Each row is where one point has got to under a steady rotation. How many ticks took it there?
The counts run from 0 to 484.
[ 93 118 124 139 123 135 119 158  93 150  94 120 134  98 162  90 143 127
  80 128 126 171 143 111 130  70  82 112 169  97 116 154 140  98 118 100
 131 178 105 149  97]
403
[145 123  92 119 159 137 140 119  97 115  85 166 138 123 162  83  97 117
 118 119 136 100 113 116 152 118  97 148 138 129 128 189  98 136 115 138
  79 194 155 141 130]
238
[127  95 154 139 117 150 110 128 154 116 162  98 104 114  99 145 146 125
 120  97 131 108 109  78 120 114 169 155  98 124  90 100 117 134 201 120
  94 131 156 168 112]
330
[139 144 192 149 102 118 121 145 167  88 108 161 113 162  82 154 127 111
 109 104 114 149 116 151 110 112 101 126 113 154 134 105  99 112 193 112
 137 115 114 101 100]
36
[142 170 132 125 120 169 169  92 160 156  97 118 169 186 144 135 148 154
 158 141 128 164 148 143 120 122  81 122 151 136 150 137 146 176 106 112
 142 117 103 157 118]
264
[131 141 104  94 132 108 155 153 129 137 147 107 138 192 132 105 187 179
 170 138 126  83 121  80 114 153 138  88 122 167 121 149 136 136 115 155
 159 141 154 149 144]
132
[136  98 105 100 127 126 137 161 122 129 173 156 131  72 117 118 159 140
 147  86 115  90 120 120 152  97 192 133 101 155 113 135 113  93 154 132
 130  78 156 142 133]
311
[151 144 149 136 171 103 109 120 119  61 100 155  93 140 138 112 110 116
 113  79 129  91 118 127 144 136 164 172 161 101 114 141  98 119 132 142
  95 165 159 100 115]
352
[129 132 127 136 141 141 131 100 119 157 119  96 140  60 138  74 103 124
  92 107 121 155 153 102 140 103 113 173 185 105  92 124 148 135  82 143
 127 141  99 136  97]
84
[114 169 135 142 148  73 131 118 112 102  99 198 180 137 133 137 134 124
 137 152 103 172 177 136  97 103 131 141 120 102 124 108 139 149 132 142
  84 172 107 125 137]
59
[149 100 101 121 128 107 144 148 110 126 134 187 128  90 130 116 168 147
 121  86 134 156 163 162 166 136 176 103 130 123 171 107 139 135 108 123
 146  69 113 123 144]
303
[116 125 123 133 140 120 164 147 168  93 153 107 110 180  78 161 156 143
 152 100 106 117 111 113 114 161 159 110 114 169 139 128  89 124 192 145
 169 130 118 105 113]
17
[105 105  80 135 156 107 189 114 153  90 138 119 106 150 108 148 185 162
 147 101 128 106 157 109 143 179 160 129 136 103 152 113 120 130 113 154
 119 151 133 144 121]
9
[138 104 105 139 173 107 189 118 148  68 139 130  79 125 108 133 176 120
 125  59 127 124 145 154 151 160 138 131 141 128 129 143  88 115 141 108
 163 134 126 131 106]
14
[150 205 160 122 134  95 174 109 168  88 138 129 158 130 110 153  86 121
 155 138 125 123 129 154 105 100 106 121 148 156 106 148 112 116  97 162
 141 126  91  96 123]
376
[ 99 125 112 141 154  72 163 128 121 101 102 172 155 106 131 143 133 108
 157 129  79 163 166 115 111 152 174 132  88  94 126 138 145 105 134 150
 130 122 152  98 150]
183
[177  87 128 131 110 112 153 137 169 153 124 105 109 169 149  99 197 172
 131 110 147  90 120  91 153 141 113 132 146 147 121 144 129 111 104 109
 134 115 126 188 129]
135
[130 116 118 104  90 112 124 162 102 212 100 143 159 121 112  82 138 150
  95 177 135 178 135 104 139 123 103  89 130 145 154 115 134 150 165 144
 150 120 133 116 134]
419
[114 119 110  92 136 113 147 128 119  99 160 143 159 120  92 126 170 149
 150  87 115 107 174 107 115 129 194 122  89 130 116  90 151 156 132 174
 130 108 142 149 133]
317
[114 147 103  58 140 135 117 157  87 149 123 120 133 131 155 102 142 153
 123 130 162  98  98  99 144 146 130  90 125 108 134 158 131 118  75 155
  89 177 181 149 125]
113
[163 131 112  70 138 122 141 109  97 167 190 126 129  91 103  85 122 152
 155 133 143 121 128 160 159 107 128 109 123 135 102 141 125 139 135 133
 148  79 194 137 125]
436
[168 135 132  95 130 118 118 171 146 169 139 109 109 111 157 124 137 165
 131 138 188 113  67 136 161 129 120  87 151 145 140 157  90 126 109 124
 104 129 139 157 147]
116
[102 163 139 117 137 121  89 192  76 130 122 125 140 116 153  93 118 153
 132 155 145 161 131 153 107  68 119  84 181 156 118 161 113 130 127 124
 177 147 124 105 127]
406
[ 86 109 156 156 104 151 109 140 137 119 140  91 129  79 105 137  54 102
 111 124 138 105  86  77  85 127 103 115 106 122 103 121 103 133 158 167
 102 160 126 130 104]
216
[158  86 106  88 111 122 140 102 136 198 133 137 147  94 122  81 147 152
 118 141 138 126 149 107 161 132 103 131 126  93 126 109 160 138 105 133
 101  95 167 177 129]
433
[162 142  98  86 153  93 157 145 104 122 145 134 110 149 135  74 181 154
 149 105 147 119 121 160 147 147 120  90 122 168 122 188 105 144 117 113
 167 139 152 142 140]
128
[178 152 134 128 148 126 121 136 124 129 106 159 153 152 133 106  88 138
 153 145 150 107  79 142 133 102 110 122 148 179 136 194  67 172 144 150
 112 147 137 123 154]
241
[152 116 180 158  94  94 113 147 144 124  86 164 123 142 149 182 152 119
 145 143 120 168 145 168 113 138 151 115 122  91 144 107 125 125 156  99
 128  82 150 111 144]
170
[ 80 179 164 131 123 136 132 145 157 128 123  86 165 139 137 168 131 140
 130 170 112 135 102  83  73  79  98 114 144 141 109 131 126 111 109 143
 116 180  92 144 124]
390
[104 140 114  66 144 136 139 107 110 173 170 106 139 129 109 109 156 155
 172 140 113 117 126 109 120 140 142 113  89 125 100 131 154 158 135 155
 128 120 213 160 116]
441
[110  85 109 100 119 131 139 122 142 113 147 143 146 111 106 117 191 128
 129  76 128 110 186 106 121 133 175 133  87 107 130  87 154 147 128 163
 106 106 128 170 127]
318
[150 158 172 133 104 107 144 177 138  91  95 143 126 164 137 156 126 137
 155 110 101  99 101 129 117 191 154 106  92 159 145 124 123 133 145 138
 168  91 152  78 132]
480
[156 174 168 117 133 107 157 122 189 121  97 129 165 155 123 160 100 116
 132 144 104  95  97  76 117 112 129 155 121 142 122 140 125  88 130 174
  97 165 114 104 130]
370
[133 105 106  89 147 120 141 141 107 104 160 169 139  76 122 104 170 130
 142  64 117 114 157 147 149 104 196 133  97 142 114 145 122 115 140 122
 148  91 152 146 126]
312
[134 141  95  98 146 180 172  90 133 138 103 122 169 159 156  81 137 134
 139 118  99 120 133 109 143 103  91 152 145 134 117 186 135 130  83 109
 119 155 156 173 103]
258
[140 184 170 118 129 124 152 138 162 128 133 104 151 111 130 156 114 111
 138 144 117 167 103 145 105  59  85 125 133 166  94 173 103  99 135 104
 144 151  93 133 122]
385
[149 101  72  91 133 110 174 141 118 156 130 129 100 124 158  79 184 162
 114 120 144 105 124 103 168 168 102 105 127 134 132 162 136 113  97 120
 108 162 141 179 125]
124
[ 95 123 131 143 110  79 142 129 114  88 108 167 128 142 141 159 135 139
 144 151  97 135 181 127 117 165 166 111 135  67 123 101 170 108 114 145
 114 114 177  99 146]
173
[146 184 146 112 135 145 120 128 105 157 151  77 139  73 118 107  73 121
 127 133 130 174 118 133 122  98 129 136 164 152  96 139 116 162 134 155
 171 126 119  99 105]
87
[136 108 106 140 132 131 151  91 136 170 141  92  68 121 129 117 168 159
 130 110 117 127 117 112 145 183 121 126 125  84 123 102 147 140 129  97
  99 127 174 187 108]
453
[123  83 159 164 141  88 127 147 160 142 118 133 159  78 140 159 117 118
 157 141  84 105 120  83 110 111 198 154 107 119 112 133 114  72 146 144
 128 100 151 127 149]
186
[145 107 171 168  73 143 111 138 157 112 140 118  97 169 150 148 137 157
 135 137 120  86 117 123 130 119 122 121 161 117  90  99 145  78 141 101
 140  68 177 137 116]
156
[158 160 157 116 132  97 167 112 194 135  71 142 157 163 124 150 122 108
 106 142 105 131 123  80 119 140 107 163 105 130 134 136 131 107 132 156
  96 173 104 104 121]
369
[102 144 153 147 141 122 125 124 144 117 115 102 142  95 160 131 139 132
 105 130 141 157 144 131 115  75  74 131 182  99 106 146 133  99  79 104
 111 169  85 179 109]
393
